[[106 105 137 109 154 117 129 149 126 126 137 139 106 115 135]
 [150 152 106 147 113 112 112 119 134 104 109 135 131 105 153]
 [110 106 114 137 118 147 114 154 146 148 102 112 130 106 117]
 [102 113 140 120 149 126 103 126 148 119 122 107 136 114 134]
 [136 137 129 116 143 109 151 132 102 109 144 130 136 130 117]
 [135 153 116 139 107 103 107 118 137 105 151 149 102 138 133]]
->
[[102 113 140 120 149 126 103 126 148 119 122 107 136 114 134]
 [106 105 137 109 154 117 129 149 126 126 137 139 106 115 135]
 [110 106 114 137 118 147 114 154 146 148 102 112 130 106 117]
 [135 153 116 139 107 103 107 118 137 105 151 149 102 138 133]
 [136 137 129 116 143 109 151 132 102 109 144 130 136 130 117]
 [150 152 106 147 113 112 112 119 134 104 109 135 131 105 153]]

[[128 129 137 129 139 128 141 129 128 130]
 [127 129 113 126 111 129 107 126 129 124]]
->
[[127 129 113 126 111 129 107 126 129 124]
 [128 129 137 129 139 128 141 129 128 130]]

[[107 115 106 114]
 [135 143 141 135]
 [127 127 127 127]
 [131 137 135 131]
 [110 117 110 116]]
->
[[107 115 106 114]
 [110 117 110 116]
 [127 127 127 127]
 [131 137 135 131]
 [135 143 141 135]]

[[131 120 132]
 [144 127 133]
 [126 127 128]
 [134 139 132]
 [124 129 131]
 [105 132 130]
 [118 122 126]
 [130 127 129]
 [136 134 127]
 [135 135 129]]
->
[[105 132 130]
 [118 122 126]
 [124 129 131]
 [126 127 128]
 [130 127 129]
 [131 120 132]
 [134 139 132]
 [135 135 129]
 [136 134 127]
 [144 127 133]]

[[138 120 122 129 133]
 [124 140 125 141 131]
 [137 101 133 124 135]
 [125 101 126 120 138]
 [129 105 132 126 141]
 [144  99 138 127 128]
 [130 114 129 126 130]
 [146 128 124 145 130]]
->
[[124 140 125 141 131]
 [125 101 126 120 138]
 [129 105 132 126 141]
 [130 114 129 126 130]
 [137 101 133 124 135]
 [138 120 122 129 133]
 [144  99 138 127 128]
 [146 128 124 145 130]]

[[131 134 125 129 132 117 128 131 117 126]
 [130 130 121 132 127 130 135 128 128 129]
 [121 118 147 123 125 144 131 129 151 125]
 [128 145 114 131 146 119 130 145 113 130]
 [134 136 111 136 139 105 137 140 100 139]]
->
[[121 118 147 123 125 144 131 129 151 125]
 [128 145 114 131 146 119 130 145 113 130]
 [130 130 121 132 127 130 135 128 128 129]
 [131 134 125 129 132 117 128 131 117 126]
 [134 136 111 136 139 105 137 140 100 139]]
---
[[109 107 149 118 111 139 120 113 112 123 116 128 142]
 [118 138 144 128 149 147 115 146 140 145 125 131 133]
 [113 114 113 112 114 151 145 122 117 110 141 112 132]
 [109 131 145 141 125 110 108 148 122 107 143 141 149]
 [126 121 129 135 151 129 130 142 149 128 108 145 119]
 [143 110 132 117 110 107 118 132 125 116 114 133 138]]
->
[[109 107 149 118 111 139 120 113 112 123 116 128 142]
 [143 110 132 117 110 107 118 132 125 116 114 133 138]
 [113 114 113 112 114 151 145 122 117 110 141 112 132]
 [126 121 129 135 151 129 130 142 149 128 108 145 119]
 [109 131 145 141 125 110 108 148 122 107 143 141 149]
 [118 138 144 128 149 147 115 146 140 145 125 131 133]]

[[125 128 125 124 135]
 [124 127 127 127 114]
 [129 129 126 124 154]]
->
[[124 127 127 127 114]
 [125 128 125 124 135]
 [129 129 126 124 154]]

[[128 125 123 119 137]
 [124 115 144 123 133]
 [155 123 141 121 116]
 [147 118 137 112 123]
 [148 112 127 120 115]
 [145 129 131 125 133]
 [134 145 127 129 142]
 [136 149 143 121 149]]
->
[[148 112 127 120 115]
 [124 115 144 123 133]
 [147 118 137 112 123]
 [155 123 141 121 116]
 [128 125 123 119 137]
 [145 129 131 125 133]
 [134 145 127 129 142]
 [136 149 143 121 149]]

[[124 127 123 124 123 133 133 123 123 123 134 133 123 124 124]
 [123 108 154 123 123 133 133 123 123 123 134 133 123 123 123]
 [124 120 134 124 123 133 133 123 123 123 134 133 123 124 124]
 [123 110 151 123 123 133 133 123 123 123 134 132 123 123 123]]
->
[[123 108 154 123 123 133 133 123 123 123 134 133 123 123 123]
 [123 110 151 123 123 133 133 123 123 123 134 132 123 123 123]
 [124 120 134 124 123 133 133 123 123 123 134 133 123 124 124]
 [124 127 123 124 123 133 133 123 123 123 134 133 123 124 124]]

[[128 102 133 145 128 118 134 136 127 148 133 141 137]
 [133 135 120 127 133 149 113 111 151 140 123 114 117]
 [129 110 138 150 127 117 127 120 135 150 131 132 146]
 [112 139 129 135 147 126 112 103 132 133 117 131 123]
 [136 103 136 142 127 120 130 116 130 146 135 115 142]
 [120 120 137 140 133 117 133 117 113 119 117 111 139]]
->
[[128 102 133 145 128 118 134 136 127 148 133 141 137]
 [136 103 136 142 127 120 130 116 130 146 135 115 142]
 [129 110 138 150 127 117 127 120 135 150 131 132 146]
 [120 120 137 140 133 117 133 117 113 119 117 111 139]
 [133 135 120 127 133 149 113 111 151 140 123 114 117]
 [112 139 129 135 147 126 112 103 132 133 117 131 123]]

[[125 135 134 121 124 127]
 [113 130 146 122 105 122]
 [143 117 108 126 122 119]
 [134 118 118 132 125 124]
 [126 113 126 131 105 117]
 [141 115 108 127 118 118]
 [114 121 142 129 103 120]
 [114 137 146 111  99 118]]
->
[[126 113 126 131 105 117]
 [141 115 108 127 118 118]
 [143 117 108 126 122 119]
 [134 118 118 132 125 124]
 [114 121 142 129 103 120]
 [113 130 146 122 105 122]
 [125 135 134 121 124 127]
 [114 137 146 111  99 118]]

[[135 151 122 133 122 120 123 132 124 135 136]
 [125 120 128 127 133 131 135 126 129 131 120]]
->
[[125 120 128 127 133 131 135 126 129 131 120]
 [135 151 122 133 122 120 123 132 124 135 136]]

[[122 128 133 127 118 129 128 130 137 128 128 128]
 [115 106 127 124 126 128 124 116 131 143 128 130]
 [127 120 128 127 127 113 149 125 114 134 126 128]]
->
[[115 106 127 124 126 128 124 116 131 143 128 130]
 [127 120 128 127 127 113 149 125 114 134 126 128]
 [122 128 133 127 118 129 128 130 137 128 128 128]]
